One turn moves each row of this set onto another row. After a few examples, where does it send each row asked below?
Bopap: [  8.8   2.1 -18.5   9.9 -14.8 -45.1  -4.6  12.0 -17.1 -13.8   7.2  -4.4
 -15.9  -7.4   6.6 -12.7  -0.4   6.1  -2.6   2.7  -3.7 -35.8  16.4  13.8
   4.6   2.5  24.6  14.2   8.7   2.4  12.4   7.3]
Revi: [  8.0 -27.1 -10.4   2.8  -4.4 -47.2  -7.8  13.1 -11.5  -5.5   0.3  -3.2
 -14.2  -0.8  -6.8  -5.6  -1.7  14.7  -0.7   7.4  -8.2 -27.2   5.3   9.3
   0.1  -8.9  21.0  15.3   8.8   7.6  -2.2  -0.1]
Rol: [ -5.4 -16.0  -6.4  25.1   9.7 -19.5 -11.3  11.9  -0.7 -11.1  13.3 -27.1
   7.6   5.6  -4.9 -23.8  -1.8  20.9  10.0  25.3 -11.8  -2.2   1.7   8.5
  18.2  -5.1  15.2   7.8   9.3  13.8  -6.7  12.8]
Nugoz: [  0.4 -26.9 -29.1  33.4   9.6   1.9  -1.7  13.4 -13.5 -15.8  -4.2 -17.8
  -5.5   3.5   8.6  -1.7  -6.1   0.0  -7.3  -2.3 -11.8  15.3 -16.3   7.8
  15.1  17.0  28.9  -3.3  10.3  -2.8   8.8  -6.9]
gezif: [ 22.6  -0.4 -15.7  14.0  -3.6  23.1  -5.0  28.2 -17.8  -2.3  -6.2   2.7
 -22.8  -8.6 -15.9 -10.9  -5.4  -1.0   0.0   5.2 -12.5   7.4  20.0   7.6
  16.1  -8.0  13.6  17.4  17.5 -14.1   6.0  -4.1]
Lif: [ -2.5 -15.3  -7.1  10.7   3.6   8.6  -5.9  40.4  -3.5 -11.0  -6.7  10.0
  -2.0 -11.8   7.1  -1.2   7.0   3.0  -4.9  -9.0  -3.3   3.7  15.3  11.4
  34.7   5.9  18.1  -3.5   9.2  -5.2 -13.2  -1.9]
Pim: [ 11.1   4.4 -17.3  30.7 -12.8 -28.0 -20.6   4.0 -15.8 -13.8  -7.6 -30.2
 -12.5 -12.8  12.8 -19.4  -1.9  19.0 -18.1  -2.5  -7.0   9.4  13.3  17.5
  22.0  -4.9   4.5  10.0   6.7  20.2   5.2  14.4]
Rodu: [  5.8 -15.0 -18.3   0.2  -9.9 -45.9  -9.6  12.0 -17.2  -8.9   9.9  -3.8
 -14.9 -10.6  -3.8  -6.5   2.1  12.6   1.6   5.7  -5.9 -35.5  12.6  13.2
   2.7  -2.0  21.7  11.2   4.1   1.3   1.5   7.0]
Momu: [  2.7   0.7 -22.8  22.0 -13.3 -24.5 -32.6   4.2 -15.8 -20.2  -4.6 -17.2
  -4.0 -17.3   5.0 -20.6  -4.0  15.9 -18.0   8.4   5.4  -6.7   4.7  20.4
  13.2  -1.2   4.4  -5.9   8.7  10.0   6.4  31.4]
Lik: [  4.0   2.6 -10.4   8.4 -14.2 -23.1  -9.6 -23.1 -12.1  -2.9   4.5 -19.7
 -12.4 -11.4 -14.0  -5.5   4.8  33.1   0.5  21.1  -7.7 -10.2   8.0   9.5
   3.3   2.5  14.2   8.7   4.3   3.0   6.7  -3.1]
roge: [  0.3 -15.3 -17.9  11.3  -4.0   5.5 -10.6  40.8  -3.2 -15.7  -7.9  10.8
   2.6 -13.7   1.9  -4.2  12.2   3.2  -4.4  -5.4  -2.6   3.6  16.2  12.9
  36.9  11.5  21.6  -6.0   5.3  -7.1  -6.1  -2.1]
luk: [  4.6   5.4  -0.4  13.4  -9.8 -21.4  -9.1 -23.2  -7.4  -3.5  -9.3 -13.0
 -15.3  -4.1  -7.4  -7.7  -5.8  27.8 -10.2  20.4  -2.5  -6.0   0.6   8.1
  -2.7  -4.4  13.0   7.2  17.2   6.7   9.7   0.3]
Repen: [ 19.5  -7.0 -13.4  11.1  -0.3  24.8  -5.0  30.2 -13.0  -3.8  -5.7   1.8
 -17.4 -10.3 -21.7 -11.2  -2.6   0.4   0.1   8.0 -11.2   2.6  14.7   5.9
  14.4  -7.9  13.0  17.3  17.6 -17.9   1.7  -4.7]
sabug: [ 23.4   1.6 -24.6  13.6 -10.8  20.6 -11.5  26.9 -21.7  -2.9  -5.8   6.3
 -22.4 -12.9 -17.7 -11.7  -4.5  -1.3  -0.7   5.2 -10.9   6.9  24.1  10.7
  17.5  -5.7  14.0  12.7  14.6 -15.9  10.1  -0.7]
riko: [  1.3 -12.7 -29.0  33.9   6.7   4.4   0.6  11.0 -17.4 -17.3   1.8 -22.9
 -10.7  -4.4  18.0   0.0  -3.5  -4.2  -9.4  -9.9 -11.0  11.2  -9.3   9.5
  17.6  20.7  27.5   0.2   9.4  -5.6  10.2  -2.3]
Tepug: [ 11.8   0.8  -9.4  17.6 -11.8 -45.6   1.0  12.2 -11.8 -12.5  -5.7  -4.7
 -17.5   3.1  10.0 -15.6  -6.2   4.7  -6.7   2.5  -6.0 -26.8  11.7  10.1
   3.3  -2.5  27.2  19.1  17.6   7.5  15.5   0.1]
rud: [ -0.4 -11.1  -7.0  14.6   2.7   7.3  -5.8  38.4  -6.4  -5.8  -5.5  13.8
  -7.0  -4.9  11.4  -0.6  -1.3   1.8  -3.2 -10.3  -5.6  10.7  20.0  11.3
  36.0   0.9  18.8  -3.8  12.6   1.1 -10.0   0.0]
begim: [ -7.9 -12.3 -15.6  18.0   0.9 -19.6 -28.1   9.3  -6.7 -17.8   8.8 -14.2
   8.0  -5.7  -5.8 -23.3  -3.7  16.9  -0.9  25.6   2.2 -12.7  -3.2  15.2
  10.2  -1.7   9.8  -8.4   9.6   6.7   0.1  29.3]
Zapu: [  2.5  13.3  -4.5  16.3 -12.8 -20.3  -7.3 -22.9 -10.0  -5.2  -1.3 -11.7
 -12.5  -2.0  -6.1 -11.3  -6.2  25.2  -2.7  24.0  -2.9  -9.9   5.7   7.8
  -0.3   0.3  17.4   5.8  16.7   3.6  15.6   2.0]
Sevad: [ -0.9 -12.9 -35.7  27.5   5.1   4.0  -7.0   8.4 -26.7 -13.7  10.3 -19.5
 -15.1 -11.7  18.5   6.1  -5.7  -2.8  -9.1 -11.8  -9.5   7.8  -3.9  13.9
  16.9  19.1  22.8  -6.9   5.1  -6.4   7.0   7.0]
gosob: [ -1.4 -35.3 -35.4  26.0   8.6   0.4 -11.7  10.8 -20.4 -11.5   0.8 -10.9
  -6.4   0.8   2.8   4.1  -8.1   2.9  -4.7   0.2  -9.7  15.0 -15.1   9.4
  12.1  13.1  26.2 -12.0   7.2  -3.7   4.0   1.3]
nugel: [  3.0  -7.8 -17.8  17.3  -6.0   3.0  -9.4  37.7 -10.6  -7.6  -6.9  18.0
  -5.8  -2.5  11.2  -3.1  -1.3   1.6  -1.6  -9.0  -5.7  14.2  24.2  12.5
  39.6   4.5  22.3  -8.6  11.3   1.6  -1.1  -0.2]
pasa: [ 22.8  -5.1 -27.3  10.1 -11.4  19.7 -14.4  28.3 -19.6  -5.5  -7.2   7.0
 -16.6 -16.5 -24.4 -11.4   0.0   1.3  -1.1   8.2  -8.2   2.4  17.9  10.2
  16.3  -3.8  14.0  10.3  11.5 -19.6   7.9   0.5]
Rivif: [  2.8 -10.6 -23.7  15.7 -10.5   1.6 -13.1  39.2  -8.6 -12.6  -8.8  15.5
  -0.3  -8.3   4.7  -5.4   6.5   2.5  -3.2  -5.3  -3.7   9.7  22.3  14.5
  39.4   9.9  24.0 -10.2   6.0  -3.5   0.6  -0.8]
ludul: [ 11.9 -16.8  -5.2  12.7  -5.2 -47.2  -1.6  14.0  -8.2  -8.1  -9.8  -3.1
 -16.3   7.2   1.1 -10.8  -6.1   9.6  -7.4   4.8  -8.1 -21.6   4.1   7.1
   0.0  -9.0  24.3  20.3  17.2   9.8   5.8  -5.0]
Kozef: [ -2.0 -26.9 -38.5  22.8   5.6   1.5 -14.5   9.3 -27.1 -10.8  10.4 -11.8
 -12.6  -9.1   9.5   7.9  -7.9   1.4  -4.4  -6.8  -9.2  10.9  -7.5  13.1
  13.4  13.7  22.5 -13.9   3.5  -5.9   3.9   9.0]
Sovig: [  6.2  -5.8  -7.7  32.1   0.4 -25.4  -6.7   7.3  -6.2  -8.3   3.6 -36.5
  -6.0   1.4   6.6 -20.9  -1.1  22.8  -0.8   8.7 -17.6  10.6  12.2   8.6
  24.8  -7.2  11.7  19.2   7.5  22.0  -3.0   2.9]
ker: [ 19.6  -9.9 -19.7   8.0  -4.5  23.4 -11.0  30.8 -14.7  -6.2  -6.8   3.9
 -14.4 -15.7 -25.9 -11.7   1.4   0.9   0.1  10.4  -8.1  -0.2  13.0   8.3
  14.1  -4.3  13.1  13.0  13.2 -20.4   3.5  -2.8]
zizud: [  5.1  -1.4  -3.0   8.3 -10.9 -23.6 -10.2 -23.0  -9.5  -2.1  -5.4 -18.1
 -15.6 -10.2 -13.3  -4.0   0.8  32.7  -8.0  19.1  -6.0  -6.0   1.8   7.4
  -1.0  -2.7  11.0   9.2   8.8   5.3   4.0  -3.4]
Lizik: [  2.2  12.2 -10.1  12.5 -14.4 -21.4  -7.4 -22.5 -11.7  -4.5   6.8 -15.6
 -11.2  -8.2  -9.6 -10.5   0.5  28.3   2.8  24.9  -6.1 -12.2   9.7   9.6
   3.1   4.1  18.3   6.0   9.0   1.8  14.3   1.0]

Pim -> begim
Lik -> luk
gezif -> pasa
Now these:
Bopap -> Revi
nugel -> roge
Sevad -> gosob

